Here are some numbered points:
[ -9 -14 -29 -56  -1  -9  15   1  63 -45 -27 -18 -29  -7  42   5] 0
[-24 -21   3 -53  29 -19 -12  23   3 -34 -22  45   4  26 -20  -2] 1
[-36   1 -23 -20  24  10 -17  49  18  10  26   5  19  36  32  -1] 2
[ 19   2  15 -22  11 -22   6  31  43  -3  -4 -10 -42  -7 -16  14] 3
[   4   23   -4    6   39  -12  -17  -49  -38   -7   29   14    3   19
 -117   12] 4
[-46 -38 -50 -79  15  11  32  40  76 -82 -13 -35 -45 -12  75  31] 5
[  1   5 -42 -21  50  28 -24  73  32 -31   5  19 -52   9  26 -29] 6
[-28   3   3   6  29  -5 -42  16  10  38  20 -48  -1  29 -16  27] 7
[-43 -12  -9 -10  -1  22  11   5  41  -5  17 -33   3   2 -28 -51] 8
[  3 -21   8  -9  46  39 -13  -2  -6  22  50  18  -2   1 -21  74] 9
[ 19  38 -15 -21 -39  51  67  45  11 -11  19 -20 -17  18  42 -26] 10
[  8  11  -4  28  18   1   3 -36   0 -16  34   8  -6  17 -12 -27] 11
[ 37  66  51  51 -38 -27  54 -49  -3  -5 -27 -58  11 -15 -30  14] 12
[ 11   0  20  31  13  54  21 -10  16  33  14  13  46  18 -25  25] 13
[ -1 -29  -5  11   6 -40 -37  -6 -31  14 -26 -25  25  -4   0 -46] 14
[ 14 -32  54  30 -28  16 -35 -57 -67   1 -16   4   7 -13 -63 -60] 15
[ -5 -26  89  28  32  17 -64 -28 -12  39   2  33  45 -17  -4 -29] 16
[ -8  10 -42  42  -6 -29 -13 -17  16 -67  -9  16 -18  30 -14 -14] 17
[  2 -27 -40 -39  -4 -38  24  45  13 -36  -1 -49  70  13  37 -10] 18
[-47  -5  25  -7  25  10 -65  67  49  27  19  29 -16  -2  46   0] 19
[ 16 -18  14   4  37 -25 -25  27 -13  28 -32  44 -12  -7   1 -23] 20
[ 19  16  15  26  28 -15 -16  16  15   4  39 -28 -37 -43 -39  -5] 21
[ -3 -13  -5 -15  20  -1  38  -8  14 -10   0  15 -16 -13  -4  20] 22
[ 20  17 -41 -19  16   9 -30  17  38 -19  -1 -17   1 -51  36  42] 23
[-25  12   5  39 -25 -66 -12   2 -46  19  27 -19 -35  40 -39  40] 24
[  22   67   51   51    4   44   10  -39  -40   61   14   55   20   53
 -103   27] 25
[  7 -26   9 -26  25  11  12  35 -12  -2  29  -4 -39 -27  56  -8] 26
[ 30  39  67  50  -2 -10  -8 -56 -40  52  -3   4  52 -20  11 -39] 27
[ 21   6  52  74  -4  24  11 -25 -37  25  -3  19  22  15 -21   7] 28
[ -9  48 -31  31 -27  -9 -18 -32 -10  15   0  21 -15  48 -17  81] 29
[ 18 -47 -40   1 -18  25 -32  40 -35   3   8  22  26  -8 -75 -35] 30
Which point above is nearest to each new point, looking only along the 4 directions in which the numbered points spread most? Its number follows each.
[ -9  49 -29  19  41 -34  26  -5   9   3  34  -4  -9  18  -9  68] 29
[ -9  -7  -9 -11   6  12  28  27 -32  28  -9 -30  25   8  23 -52] 8
[-13  23 -37  17  -7  17  -5  27 -45   7 -13 -43  20  11  16 -27] 8
[ -76  -17  -13   37  127    5 -111  -14   30   27   45    1  -14   31
   10   57] 9
[ 30  16   9  23 -61  -4  16   2 -33  17 -13 -21  55  30 -53   5] 11
[  8  -7  29 -16 -30  12  57 -27  45 -15   8   3 -22   7  27  10] 10
[ 44  42  31 -14 -59  22   7 -51   6  33  10  -1  24  -1 -55 -42] 28
[ 28 -25  15  44  -4 -42  91 -10   6 -28 -23  57 -13 -16 -56  -8] 11
[ 32  48  22 -19 -25 -35  10 -37 -63  -2  13  51  12  11 -62  40] 24
[ 29   2 -42  38 -19   8 -24  25 -25 -11 -13 -31  -6   9 -44  62] 24
[ 52  44  -6  14 -46  -8  39 -73  14  15  -1   4   0  -7 -20 -33] 12
[-50  42 -56 -20  16  10 -10  73  37   2 -41 -37 -26  19  18  12] 23
[ 11  22  53  97  28  -9 -41 -29 -47  48  23  20  31 -17 -88  45] 25
[ -3  13  11  37  -3  23  25 -39  19  12  38  11   0  -8 -17  18] 13
[ 30 -28  60  17  -9  -8  58 -27 -40 -22 -17  29  67 -13 -46 -24] 15
[-45 -48 -57 -42  -1  21   1   3  -9 -20  13   5 -36   5  21 -30] 1
[  7  10  16  22 -23   2  25  -9  16  58  29   3 -30 -36 -11  44] 13
[  1 -10  13   0 -20 -27 -23  -6  35   5   1  24 -19  13 -22   1] 21
[  7   0  53  -9  10   7 -18  -4 -31  71  74  19  -5 -24  14   3] 13
[ -8 -40 -33 -25  91  34 -39  70  52  11  33   9 -36 -10 119   7] 19
[ 16  10  -1  33 -10   9   8 -32  -9  21  19  24  -1  12  -7  34] 13
[ 15  42 -35 -18 -35 -30  11 -11  10   5 -22  17  21 -20  10 -28] 8
[-29 -25 -22 -31  11 -29 -37  33  18  61 -25 -38  10 -32  38 -38] 26
[ -8 -55  32  59 -15  69 -17  -6  -2  22  46   7  13  10  52 -30] 20
[ 49 -36 -20 -44   4   3   3   7 -22 -18 -28  15 -33 -22  -9  -2] 8
[ 41 -18   3  12 -21  17 -34 -22   6  16  44  -3  -1 -19  19 -10] 21
[  1  15  24  33  66  27 -53  43  -4  19 -25  16  14  -3  34  -6] 20
[ 10  41  10   1 -50 -63   5  35   9 -34 -20  10   6  15  -1 -31] 8
[ -6 -60  42  28  19  32 -19 -18 -38  69  -4  58  19  -7 -18   8] 16
[-42 -61 -43 -51  48 -36 -10  39  42 -19 -16  -1 -34  18  24 -42] 6
[  8  21 -37 -37  -3 -39  16  -2 -10   9 -52 -12   9 -19  25  -8] 8
[ -7  47 -37  34 -49 -72  52  11 -49 -60   0  19   6  51 -47 -13] 17
[ 23 -14  -2  -6  17  -1 -61  26  -5 -59  23 -38  -3  -8  30 -40] 8
[-41 -18  15 -50   5  32 -26   3  18  62  -4 -20  34 -17  97 -36] 26
[-34 -41 -71 -13  28 -24 -21  21   4   3  20  -4  21   6  57  -3] 6
[ 46  -2   3 -12  15  10  33 -20 -12 -58 -11  46  -4   0 -27   0] 11
[  9 -18 -13  28   8  -2  -3  -1   7  16  25  36 -13  19  19  31] 7
[-62  -3   3  35 -25  11   5 -34 -55  17 -26 -15  57  15  15 -13] 11
[ 14 -21  31 -30  17 -18  35   4  52  38  10  -1   3 -15  38 -15] 26
[  6  29   9  -1 -20  15 -27 -25  -7 -11  19  -4 -15  22 -57   4] 24
[-62 -11 -29 -24  50  27   8   7  25 -21 -20 -37 -22  -7  44  29] 23
[ 14  32 -35 -37 -74 -36  62  23  -7 -66 -31  -2 -33  65  10  18] 17
[-43   6   3  38  57 -20 -27  43  17 -42  25 -43 -50   2  47  14] 23
[-15  15  -3 -23  59  -8  24 -46 -14 -44   1 -17 -32 -28 -38 -23] 17
